First come named moves, each a turn or a mirror, each shown by rows before and after it. For each pair of rows after them, which moves, in which order, take the first row to the second? The first pair is done for you.
move U:
[-0.62 -0.84 -2.49  0.86 -0.18 -3.45  1.94 -0.92 -0.11] |-> [-0.29 -0.87 -2.37  0.55 -0.91 -2.21  1.68 -2.43 -1.51]
[ 1.55  0.13 -0.86 -0.67  1.36 -0.90  0.37  1.59  0.05] |-> [ 1.85  0.11 -1.07 -0.84  0.08  1.04  0.63 -0.12 -1.85]
[ 2.74 -0.29 -0.76 -3.34  1.31  0.44  1.55 -1.67 -3.57] |-> [ 2.06  0.34 -0.96 -3.17  3.24 -3.03  1.79  1.37 -0.44]
[-0.50  1.31  0.57  1.37 -1.34 -1.59  0.02 -0.83  0.02] |-> [-0.33  1.42  0.48  1.17 -1.27 -1.11  0.03 -0.74 -0.14]
move S:
[ 3.37  2.83  1.97 -0.11  2.19  0.61 -0.18  3.29  1.31] |-> [-0.61 -0.11 -2.00 -0.70 -2.04 -0.45  2.99 -4.40 -1.50]
[-0.75 -0.12 -1.03 -1.19 -0.14 -1.51  0.65  2.06  0.25] |-> [-0.63 -0.12 -1.28 -1.28 -0.34 -1.88  1.05  1.78  0.11]
[ 0.76  0.85  1.55  0.34 -0.26  1.23 -1.33  0.99 -0.02] |-> [-0.80 -0.41  0.03 -0.11 -1.85  0.96 -0.31 -1.93 -1.09]
[ 0.07 -0.62  0.72 -0.15  0.70 -2.59 -0.31  2.75 -0.27] |-> [-1.28 -1.72 -0.45 -0.43 -0.79 -2.92  0.61 -0.01 -1.44]
move B:
[-1.39 -0.02 -0.19  0.38 -2.46  1.46 -0.34 -1.44 -1.10] |-> [ 0.65  0.52 -0.39 -1.50 -0.82  0.67  0.29 -1.12 -2.37]
[-3.10 -0.45  0.56  1.13 -0.65 -1.01 -0.74 -0.17  2.48] |-> [-3.02 -1.04 -0.62 -0.39 -1.32 -0.83  0.24 -2.91 -0.07]
[ 2.68  2.42  1.20  0.17 -0.31  5.44 -1.45  0.73 -1.76] |-> [ 2.11  2.37  1.68  1.21 -0.65  5.45 -1.80  1.17 -1.17]
[ 1.79 -0.17 -0.82 -3.18  1.98 -0.49  1.34  0.60 -2.10] |-> [ 0.86  0.34  0.52 -0.72  2.55 -0.51 -0.10  4.03  1.24]
move L:
[-0.32  0.72  2.57  2.67 -2.54  4.31 -2.45 -0.69  0.11] |-> [ 4.09  2.18  2.32 -1.98  1.31  2.58 -1.56  1.51 -1.86]
[ 0.20 -0.05  2.82  1.18  1.96  0.56 -1.61  3.50  2.78] |-> [-0.59 -0.57  3.07  2.62 -1.03  3.85 -1.78  0.51  0.74]
[ 0.10 -0.61 -0.92 -0.61 -2.40  3.42  0.82 -5.67 -4.17] |-> [ 3.28  1.02 -1.08 -5.06  3.69 -3.60  2.11  1.44 -1.35]
move K:
[ 0.03  2.66  2.59 -0.69  2.29 -0.36 -0.64  2.00  3.15] |-> [ 0.51  2.56  3.21  0.57  0.87  2.88 -1.46  0.76  2.23]
[-2.20 -1.49 -1.02  1.20  0.23 -2.46  1.79 -0.53  1.22] |-> [-1.68 -0.88 -0.21  1.42  0.87 -2.40  0.98  1.35  2.69]
[-2.01 -0.16  4.26  1.30 -3.37  0.99 -2.26 -1.51  1.39] |-> [-2.50 -0.88  3.16  0.72 -3.95  0.18 -1.28 -3.40  0.04]

Between the rows of a pair lie 2 to 3 moves.
[ 2.80  1.73  3.39  2.33 -0.03  1.89 -2.56  2.72  2.03] |-> [ 2.64  0.25 -1.01 -2.35 -0.64 -0.28  1.74 -4.17 -3.81]	S B
[ 0.92 -0.34 -3.03 -5.22  2.33 -5.43  3.99 -0.87 -1.54] |-> [ 3.63  2.45  3.39  0.08  3.13  1.95 -2.01  6.18  2.03]	L L S
[-1.81 -1.11  0.12  2.13 -2.23 -5.40  4.50  3.16  4.38] |-> [ 1.29 -0.40 -0.29 -1.07  0.17 -5.92  5.19  4.08  2.34]	U B L
[ 1.13  0.31  0.14 -4.19 -0.26 -1.30  1.22  0.99 -2.21] |-> [-0.40  0.53  2.55  0.04 -0.66  0.66 -0.99  4.03  1.36]	K K B
[ 1.39 -1.23 -3.42 -2.08  0.92  0.07  0.52 -2.15 -1.80] |-> [ 1.62 -0.09 -0.71  0.82  0.63  4.00 -2.25 -0.15 -0.19]	S B U
[-2.94 -1.01 -3.48 -1.82 -0.93 -3.29  2.92 -1.46  0.10] |-> [ 1.33  0.40 -1.53 -2.69 -1.56  3.66  0.95 -2.26 -3.99]	B K U
[-0.60 -0.23  2.38  4.17 -3.47  5.12 -2.93 -0.33  0.89] |-> [-0.66 -1.50 -3.60 -3.25 -0.71 -5.18  3.11 -3.17 -1.66]	B K K
[ 0.06 -0.64 -1.20 -0.89  0.12  1.94 -0.16 -3.07 -2.43] |-> [-3.06 -1.43 -0.64  1.77 -0.64  0.59 -0.74 -1.96  1.25]	U L
[-1.95 -0.83 -1.37 -1.11  0.79 -0.22  1.26 -0.69  0.07] |-> [-0.94  0.09  0.87  0.76  1.11  2.22 -0.93  1.59  0.72]	S K L
[ 0.58  0.51 -0.31 -3.20 -1.22 -2.94  1.51 -0.77 -2.64] |-> [ 2.84  1.81  2.18 -2.08 -0.90  0.80 -0.60  1.54 -2.55]	S K U
